Families of rows that turns and mirrors carry onto each other, the same ones carrying the whole set onto itself: the rest of each named row's family, in list order
4 families of 4 rows
j244: [-15 -20  11 -13  25  -6  18  23  11 -24  -3  -5 -15  -1   5   0  -6  -7
 -12  19 -26  -7]
j897: [ -8 -10  -8   5   1   6   9  17  18 -19  -3 -27 -20  -8  11   9  15  -5
  -6  20 -27 -22]
j348: [  7  -5   9  -8  -4   2   0  -6  -9  20   2  23   9  24 -15   1 -10  11
  -6 -12  18  20]
j497: [-11 -11 -14   7  -1  -5   8  18  16 -19  -2 -27  -9 -15  13   1   7  -9
   1  19 -24 -27]
j723: [ -2  -9  11  -1   0  -9  -3 -12 -15  24   2  23  16  13 -12   4  -5  19
   0  -3  21  16]
j230: [-18 -16  14 -12  17  -6  27  25   6 -26 -10  -4 -15  -3   7   1  -1  -7
  -6  17 -27 -10]
j735: [-16 -19   7 -19  18 -10  16  26   8 -30   1 -14 -12   0  10   0  -4  -2
  -7  24 -12  -9]
j699: [-14 -18  17 -19  20 -14  16  22  13 -27 -10   0   1  -2   8  -8  -2   3
 -13  19 -23  -2]
j369: [ 13  10  -7  13 -11  11  -9 -15   7  37  -5   9  15   7  -7   3   7   9
  -5  -4  12   8]
j294: [ 12   6 -11   7 -25   4  -4 -17  -2  29   2   3  17   9 -16   6   7  11
   2  -9  13   3]
j59: [-11  -7 -15   3  -1  -3  14  17  15 -20  -4 -22 -16 -15  13   2   8 -18
   4  21 -19 -22]
j712: [-17 -12 -15  15   1   4  -2  12  17 -12   3 -22 -15 -19   7   7  13 -17
  -2  15 -18 -24]
j359: [ 17  10  -5  15 -19  10  -3 -16   0  31 -10   5  10   8  -7   9   5  10
  -2 -11  10   7]
j227: [ 17  16 -12   4 -22   8   6 -17   6  32 -15   0  13  -1  -9   6  12   6
  -4   0   7   7]
j815: [  2  -2   9  -8   0  -7   4 -13 -17  22   1  19  13  14 -14   8 -12  11
   1  -3  25  19]
j733: [ -7 -13  14  -2  -3  -3   5  -1 -25  16  -3  23   2  14  -8   5 -13   7
  -2  -9  27  17]

Which other rows belong to the same family as j359? j244, j497, j815
Which other rows belong to the same family as j369? j723, j230, j59
Which other rows belong to the same family as j735? j897, j348, j294

Families of rows that turns and mirrors carry onto each other, the same ones carrying the whole set onto itself: the rest of each named row's family, in list order
4 families of 4 rows
j344: [  5  -4   0 -10 -41 -24  17  17   7 -33   7 -12  -5 -24  -4  -6  11  24
  -9  -8   3   3 -12 -18 -28  22  -1]
j208: [-10  -4 -14   1  -3   4  28  20   4 -59  -9  -2  -5 -15   9  14  11  19
  -7   3   4  -8  -2   7 -25  35  24]
j444: [  8   5  11 -14 -23 -11  16   0  -5 -36  21  35  26   6   9  -9  16  -8
  35  -8 -13  24  10 -14  21  -4   9]
j303: [ -5 -11  -2 -33  16  16  11  19 -13 -39  30  26  14  28  12   7   7 -12
   0   9  -9   2   2 -15  19   3  -6]
j338: [  9 -15  -4  -9 -35 -21   9  15   5 -25  12 -10  -5 -27  -8  -9   8  27
 -12  -7  -2  13  -6  -7 -23  29 -11]
j219: [-20 -18 -14  12  -4   6  21  19  13 -50   0   1  -5 -11   9  13   8  19
  -9   2   1 -15   4   4 -19  33  26]
j756: [  4 -14  -5  -3 -41 -20   8  28   5 -31  14   7  -8 -17  -9 -11  14  26
 -14  -4  10   6 -13 -18 -31  27   1]
j214: [ 10  -6  13 -14 -16  -9   5  13 -17 -28  19  43  32   3   5  -8  14  -5
  34 -20 -13  28   9 -15  13   5   4]
j746: [  3 -16  -2 -27  20  13  13  20 -12 -40  24  35  13  20  10  19  10  -8
  -2  -5 -13  15  -2 -12  20  -1 -14]
j539: [ 11 -12   0  -2 -42 -16  17  22   7 -28  -3   5  -3 -21 -16  -6   7  28
 -12  -8   4  10 -10 -11 -27  25  -9]
j4: [-18 -18 -11   0   8   1  21  30  10 -48  -5   8  -3 -15   7   5  14  25
  -8   0   6 -11 -11   2 -22  39  28]
j397: [ -3  -7  -9 -30  20   0  13  24  -8 -39  29  22   7  23  11   6  -2 -13
  -3  -1 -22   2   3  -8  25   3 -13]
j556: [ 18   7  13 -28 -23 -10   8   9  -9 -33  13  39  23  -1   5  -3  19 -11
  30 -14 -19  28   7 -12  19   9   9]
j856: [ -5  -7  -5 -24  19   2  12   8 -14 -44  19  20   9  25   8  14   4 -16
   3   3 -17   6   5 -10  22  -7 -13]
j931: [-24 -12 -11  10   1   4  19  29  12 -50 -14   6   1 -11   5  13   5  17
   5   4   8 -16  -9  -4 -17  37  23]
j402: [  4  -6  18 -23 -20  -5  11   8 -14 -28   9  34  33  -7   2  -6  16 -18
  35 -14 -10  29   6 -17  11   5  12]

Which other rows belong to the same family as j338? j397, j931, j402
Which other rows belong to the same family as j344? j214, j4, j856
Which other rows belong to the same family as j539? j303, j219, j556

Families of rows that turns and mirrors carry onto each other, the same ones carrying the whole set onto itself: the rest of each named row's family, in list order
6 families of 6 rows
j758: [ 25   5  16  -1  19  -2  21 -33 -23  10   8  19]
j745: [ 19  15  25 -14   7   8  16 -27  -4   5   8  11]
j366: [  9 -10   3   4  -3 -40  17 -11 -19 -12 -36   8]
j652: [ 17 -14   4  11  -8 -41  28  -6 -14   8 -10   2]
j880: [ 18  -2 -24 -25  15  17  10 -20   7 -10 -15   0]
j648: [  8  -6   7   3 -23 -36  20 -12 -20   6 -19  -3]
j76: [ 22   7  26   8  11 -11   8 -41  -3   2   7   8]
j141: [ 32 -20 -28   1  -2 -14  18  -6 -20   8   5  -3]
j301: [ -4 -15  -1  -8   9 -22  -7 -22   8 -11  12   1]
j802: [ 29  17  10 -20   4   7  17  -9  -8 -16 -35  12]
j532: [  6 -12   7  11  -4 -34  -5 -32   4  -6   2  -7]
j367: [ 18 -12 -25   9  -1  -4  17 -23 -24  12   4 -15]
j845: [ 22  -6 -26 -22  -6   7  -1  -6  -4 -19 -17  -5]
j582: [ 27 -10 -22  -5 -16  -4  14 -16 -31  12   0  -6]
j820: [ 39   8   5 -13  19   2  25  -2  -3 -14 -26  17]
j520: [  7   9  22  -5  10  -9  32 -35  -2  17  -2   9]
j938: [-10   0  15   2   7 -21   7 -20  18 -11  -5 -10]
j590: [-10 -13  -3  -4  -4 -25  14 -28   8  12   5  -8]
j915: [ 24   6  20  -9  22   0  20 -17   7   2  13  14]
j171: [ 16  14  13  -3  22  15  18 -31   0   2   8   1]
j283: [ 31 -13 -28 -15   9  -3   9   4   0 -19 -18   1]
j242: [  3  -8  18  -1   5 -33  13  -9  17  -4   5   4]
j467: [ 14 -14 -24 -17  14   0 -10 -16   2 -21  -2   2]
j772: [ 14  -8 -31  -7   5   0   3  -8   0 -22 -24 -15]
j329: [ -6  -2  18  -8 -10 -23   2 -18  11  -3   6  -2]
j667: [ 42  -9 -25   5   2  -1   4 -28 -28  -3 -11  -3]
j7: [ 28  15   3  -3  16   8  27 -13 -13 -14 -40   4]
j289: [ 33  -1 -16  -9  13   7  -9 -23   2 -27 -19   0]
j812: [  3 -15 -18  -1 -12 -31  24 -15 -13   4 -32  -7]
j968: [  7  -1   9  18  -6 -32  30 -18 -19   6 -23  -7]
j93: [ 10  12  13 -18  15  -1  24 -20  11 -12 -34  11]
j632: [ 32 -10 -14   2   8  -5  19 -26 -39  11   0   9]
j486: [ 24 -12  -8  17 -12 -35   8 -23 -23  -5 -26  -5]
j61: [ 19   4  11  -9  15 -16  17 -11 -10 -24 -42  18]
j988: [ 31  15  21  -2  16  -5   9 -28  -1 -21 -30  13]
j277: [ 28  -7 -29  -8   1   4  28 -22 -26  11 -20  -1]

Which other rows belong to the same family as j590? j880, j520, j812, j93, j277
Which other rows belong to the same family as j301? j758, j366, j467, j632, j61
Which other rows belong to the same family as j532? j76, j667, j289, j486, j988
Which other rows belong to the same family as j802? j745, j648, j845, j582, j329

Families of rows that turns and mirrors carry onto each other, the same ones carrying the whole set onto itself: the rest of each named row's family, in list order
4 families of 8 rows
j199: [ -4  19  11   8  -7  -3 -12   7 -20   7  22   4]
j302: [  1 -18 -26  -7  -3  -8 -22 -19  22  18 -18  21]
j116: [ 31   3   5   8 -14  -2  -6  11   9  30   5   9]
j800: [-25  -4 -16   0  12 -19  -1 -21   6   5 -10  16]
j400: [  7 -28 -15   2   6 -10   8  -8  27  13 -12  10]
j657: [ 26   0  -5   6 -10 -10  -5   0  19  34  -8  15]
j839: [ 21   7  -5   0 -21   1 -35   1   3  28   2  18]
j488: [-29 -13 -11   1  15 -11   4 -14  -1  -9   3   6]
j62: [ -8 -35 -24  -8   5  -2 -15 -17  19   1 -10  13]
j288: [-24 -10   0   3  11  -3   2  -3 -12 -15  18  -1]
j849: [ -7   3 -29 -13   8  -6 -16 -17  10  14 -18  27]
j75: [ 10  19   0  -5  -7  15 -25  11 -19   8  19  11]
j656: [-14   3   9   7   1   1  -5   6 -20  -9  26  -2]
j109: [ 17 -12 -13   3  -2 -13   2  -7  27  27 -15  17]
j32: [ -9 -40 -15  -6   5   8 -12  -8   9 -13   8   2]
j416: [-16  12 -15   2   4 -22  -8 -19   6  20 -13  22]
j376: [ -5  26  -6   4  -5 -19 -15 -10  -2  26  -6  21]
j424: [ 14   0 -17  -4 -13  -7 -31 -11  16  29 -13  24]
j119: [ 12  26  -8  -6  -9   6 -27   3  -9  22   3  21]
j334: [  4 -36  -9   2   8  -2  13  -2  21   0   0   1]
j787: [-19 -21 -21 -13  18  10  -6  -9  -1 -16   4   9]
j368: [  0  29   5   7  -9 -11 -16   1 -13  20  10  14]
j624: [ 28  -5  11  10 -12   5  -2  17   2  16  17   0]
j45: [ 22   1   4   2 -20  11 -33  11  -7  16  18   8]
j846: [ 12 -15   5   1 -13  17 -25  13 -10  -2  26  -2]
j941: [  8 -33   1   5   4   5  11   7  10  -4  14  -6]
j188: [ 19 -20   9   8  -4   8   4  16   3   3  21  -6]
j517: [  1   2   0  -6   1  20 -17  12 -20  -9  25   3]
j275: [  5  20 -20  -9  -2  -3 -24  -9   3  25 -12  28]
j483: [-12 -14  -9  -9  11  18  -9   4 -12 -19  19   2]
j68: [-17 -13 -29 -14  16   0  -9 -18   9  -2 -11  20]
j27: [  0 -32  -3  -3  -2  15 -17   4  -3 -14  22  -3]

Which other rows belong to the same family as j941? j116, j400, j657, j109, j334, j624, j188
Which other rows belong to the same family as j656? j199, j800, j488, j288, j416, j376, j368
Which other rows belong to the same family as j839? j302, j62, j32, j424, j45, j846, j27

Families of rows that turns and mirrors carry onto each other, the same ones carrying the whole set onto itself: the rest of each named row's family, in list order
7 families of 5 rows
j544: [  1 -16 -26  13 -16 -36 -14   2 -33  -4  -4  -8   2 -11  31  25 -22   2
  43 -20   0]
j474: [ 15   5 -14 -15 -10 -16  -2  13  -5 -40   3   0   5   3  15 -12   2   5
  28 -14  10]
j660: [  9  15 -23  22  15 -22  23  20  11  24  -9  -7  23  -2  11  -5 -10  -8
  16 -22   7]
j788: [-21  11   5   1  19  -2   8   0  -8  -7 -21 -24  12 -10  21   8  22  -2
  14   0 -14]
j514: [ 19  13 -15  28  12 -18  20   5  17  15  -3 -10  34  -8  16  -4  -8   1
  20 -21 -14]
j458: [-13 -10 -34  14 -17 -35 -20   0 -16   0 -15  -5  20  -1  35  14 -25  -4
  48 -24   1]
j591: [-29   9  12   1  19 -10   9  -1  -2   1 -18 -21   1   5  22   8  15  -5
  19   5  -1]
j672: [ -1  -1 -13  12 -14 -37 -20  -3 -21   4 -17  -2   8 -13  38  16  -4   2
  58 -20 -21]
j782: [-29   1   6  -5  29 -12   1  -1 -16  10 -29 -23   7   2  10   0   9  -1
  34 -17   5]
j60: [-21   0  -3  -9  26   2   2   2 -11   7 -25 -24   5  -4  22   6  19   1
  22   5  12]
j97: [ 14   0 -17  -8  -8 -27   5   9  19 -36   6  15   4  11  21   1  -1   0
  26 -15  10]
j473: [ 11 -18 -10 -26  12 -16   3 -21   0  13 -12  -7   6 -34  36  28 -18 -29
  35 -10   4]
j948: [-24   2   3 -14  25 -10  10  -8 -14  15 -17 -19  13  10  21   7  21  -8
  13 -15   5]
j809: [ 12   8 -25   8  16  -9  15  11   9  17  -5  -1  34   1  20 -22  -5 -16
  16 -32   4]
j924: [ 22   1 -20  -5 -18 -19  -7   8  11 -25  11   6  14   4  13 -12  -2   8
  26 -10  15]
j46: [  0  -4  -7 -16   8 -16  19 -15  10   7 -18  -1   7 -40  42  33  -5 -22
  38 -11  -9]
j167: [  3  -6 -21  18 -12 -33 -25  -3 -26  -1 -12 -11  15 -13  37  13 -10  -1
  61  -5  -4]
j84: [ 18  -7 -34  -2 -13 -12  -1  13   3 -34   4   9  15   0  28  -4   5   5
  30 -14  18]
j508: [-32   7   3 -11  31  -5   7  -1  -7   6 -28 -23  16   0  17  15   7 -14
  23  -5   6]
j186: [ 10 -12 -18   2 -25 -42 -18   3 -21   1  -9  -8   9  -5  36  15 -20   7
  55 -16   5]
j864: [ 14   9 -19  -1  19 -23  32  13  15  15  -3  -4  34 -13   8  -8  -6 -14
  27 -31  12]
j89: [ 11 -13  -3 -27   6 -17  11 -23   1  -1 -20  -7  -9 -26  23  37 -11 -17
  32 -17  18]
j222: [-32  -7   7 -10  13   1  -4   4 -16  13  -7 -26  14   5  17  10   6  -6
  16  -2   0]
j85: [ -9 -22  -4 -20  13 -19  17 -23  -1  11  -7  -4  -6 -19  35  38 -20 -15
  32 -14   6]
j757: [ 14  -9 -24   9  -6 -42  -6  -3 -26   0 -11 -19  18  -9  31  12 -30   8
  56 -23   1]
j285: [ 12   9 -22   3  10  -8  24  10  14  33   2  -7  37   8  23  -1 -14  -8
  21 -17   9]
j507: [  2  -8  -7  -7   3 -19  16 -15   7  13 -11  -6  -4 -38  33  38 -14 -25
  35   0   8]
j234: [ 27   4 -13  -6 -15 -14  -9   1  15 -35   4  11  13   2  26  -4   8 -11
  30  -8   7]
j120: [ 13  17 -11  19  12 -29  21   6  17  18  -2  -9  40   4  21  -8  -4 -16
  21 -22  -3]
j3: [-10 -25 -14 -22  -3 -18   9 -14   9   1  -4  -5  12 -28  31  42 -13 -26
  27 -11  14]
j341: [  5  15 -20  10  20 -15  18   9  15  12   0 -11  41  -3   2 -10  -6 -12
  14 -19   8]
j835: [  2 -10 -18   3  -9 -50 -23  -5 -29  -6  -4 -11  19   0  34  15 -10  -3
  50 -21  -8]
j630: [ 11  10 -27 -12 -22  -7  -5   7   8 -23  -3  11   8  18  26   2   5  -2
  19 -13  19]
j970: [ -3 -11  -2 -25   2 -21   6 -12  -2   9 -23  -6  -2 -24  39  42 -20 -24
  40 -13  11]
j14: [ 27   3 -11  -2 -18 -16  -2  -2  17 -27   3  14   5   0  22   8  15   8
  30 -12  -1]

Which other rows belong to the same family as j782? j474, j864, j89, j757
Which other rows belong to the same family as j630? j458, j222, j285, j3
Which other rows belong to the same family as j341? j924, j508, j186, j970
Which other rows belong to the same family as j835? j660, j60, j97, j473
Which other rows belong to the same family as j507? j591, j167, j234, j120

